(in the rows, 128 means zero)
Each row of M is roughly a mix of the hidden directions of one of 3 groups.
M, 91 rows:
[[131 113 112 143 107  94 169 165 130 178]
 [165  90 141 114 191 123 137 126 107 117]
 [132  81 175 144 164 141 146  96 121 140]
 [151 142  97 160 136 150 190 145 125 146]
 [ 83  89 150 110 108 102 108  95 111 104]
 [122 154 117 133 206 121 140 138 131 107]
 [170  99 118  94 157 139 119 178 110 117]
 [ 80 146 132 133 151 121 139  92 183 137]
 [115  78 161 121 162 152 162 102 111 114]
 [100 111 161 103 141 139 155 114  93  78]
 [102 156 106 151  62 135 120 118 156 133]
 [125 121 101 113  78 153 104 121 183 122]
 [ 89 182 127 141 172 136 156 140 143 132]
 [122 127 161 105 176 106 110 154  82 140]
 [ 95 148 102 119  76 173 126 138 142 105]
 [114 135 147 107 172 152 150 158  78 110]
 [116 112 103 141  58 137 113 122 124 163]
 [127 161  83 131 103 129 158 177 115 153]
 [158 121 155 145 176  84 123 137  97 151]
 [151 134 110 153 165 100  91 127 181 131]
 [ 98  90 177 100 152 148 117 112  98 119]
 [144 111 148  92 186 128 135 160  95 125]
 [ 68 119 134 134 140 138 168 116 165 152]
 [170 113 130 117 100 139 129 158  66 129]
 [102 116 166  86 178 118 114 130  98 133]
 [ 86 126 137 101 100 134 135 126 143  64]
 [149 116  98 140  84 108 126 104 183 142]
 [125 149 117 170  88  89 140  98 155 152]
 [170  93 125 101 106 119 105 148 122  78]
 [139 139 151 100 185 118 138 128 132  76]
 [119 109 107 120 117 115 189 178 122 146]
 [129  93 154 151 150 143 173 129 106 174]
 [116 148 128  94 142 151 172 179 101 118]
 [155 175  83 135 118 127  98 139  88 126]
 [ 93 178 114 158 166 131 142 147 155 141]
 [142 110 101 129  91 141 129 189  97 110]
 [ 98  93 123 110 127 130 188 162 104 123]
 [133 147 111 177 123 126 113 156 155 182]
 [118 130  97  94  87  89 159 124 160 148]
 [ 74 151 114 103  85 162 137 125 140 111]
 [162 114 141 119 181 111 138 163  87 131]
 [116 113 169  93 151 136 158 101  96  92]
 [138  71 135 121 103 136 148 183 142 121]
 [180 104 131 160 148 112 143  96 166 141]
 [117 120 136  80 153 159 111 174  96 111]
 [120  91 139 113 194 127 167 122 126 123]
 [ 93 114 146 105 112 118  83  85 114  95]
 [ 98 154  99 125 188 135 168 133 119 133]
 [147 141 129 184 121  78 144 102 131 154]
 [102 123 130 117 151 139 183 121 155 179]
 [149 148 146 139 128 113  61  95 154 129]
 [139 136  89 149 131 152 197 145 119 129]
 [124 149 127 138  99  97  63  97 141 115]
 [106  93 176  96 131 138 169 129 134  98]
 [139 152 116 157  93  95  97 129 136 180]
 [112 134 154 119 189 120 153  89 154 141]
 [119 105 148 108  93 145 138 148  85  77]
 [149 132 162 176 172 110 151  98 125 143]
 [133 143 149 123 139 145  70  76 130 104]
 [133  89 160 109 172 153 151 104 136  95]
 [ 85 134 126  69 117 160 121 158 115 113]
 [102 169  86 167 121 136 107 123  90 143]
 [130 134 155 119 149 136  73  96 144  82]
 [143 158 124 142 113 109  66  94 153 111]
 [120 131 137 136 156 177 131  84 104  85]
 [144 174  87 149 130 116  78 116 110 116]
 [188 125 113 131 104 125  96 159  92 127]
 [153  97 151 119 190 100 145 108 114 134]
 [ 82 160 107 113  71 146 139 137 141 122]
 [ 97 108 152  91 122 122  86  93 119  92]
 [117  82 157 127 156 151 174 118 102 150]
 [104  83 164 112 156 130 170 110 153 138]
 [139 171 102 164 107 138 101  78 121 130]
 [ 93 146 106 111  85 176 123 148 127  99]
 [143 151 133 169 108  91  79 126 147 157]
 [135 121 125 133 153 101 103 109 201 125]
 [ 99  98 140  87 142 152 143 102 110  80]
 [123 144 128 142 141  94 126 153  55 127]
 [147 101 160 103 191 109 118 136 110 141]
 [118 145 181 155 150 115 112  96 168 143]
 [156 113 141 102  95 137 127 104  63 131]
 [140 129  75 141 101 134 121 189 116 126]
 [145 116 153 111 181 119 110 165  86 135]
 [136 137 152 126 146 143  75  75 136  99]
 [166 118 153 171 149 120 115  85 158 146]
 [131 151 137 147 110  96  59 115 149 118]
 [122 153 102 122 193 130 159 153 110 112]
 [129 131 106 165  87 131 141  82 172 123]
 [123 143 119 144  81 134 114  95 127 189]
 [116  88 152 102 164 159 172 135 111 112]
 [117 114 104  76  95 140 132 126 182 129]]
Here is one row of each group, with its name. Which group are the others in?
[150  84 154 120  71 126 101 109 112 120] -> T
[130 114 167 114 159 146  93  80 134  96] -> D
[164 104 146 122 183  95 121 143  97 140] -> Q

[152 169  94 138 129 150 153 175 129 158] -> D
[ 63 114 139 130 147 133 155 123 163  99] -> T
[172 164 124 172 132 125 105 125 154 165] -> D
[174 128 107 154  93 126  94 158 116 162] -> T
[144 109  77 120  96 138 125 172  92 112] -> T
[101 131  86 120  79 142 149 127 147 171] -> T
[172 143 142 142 159 138  96  98 170 107] -> D
[101 115 151 110 128 147 152 121  70  88] -> T
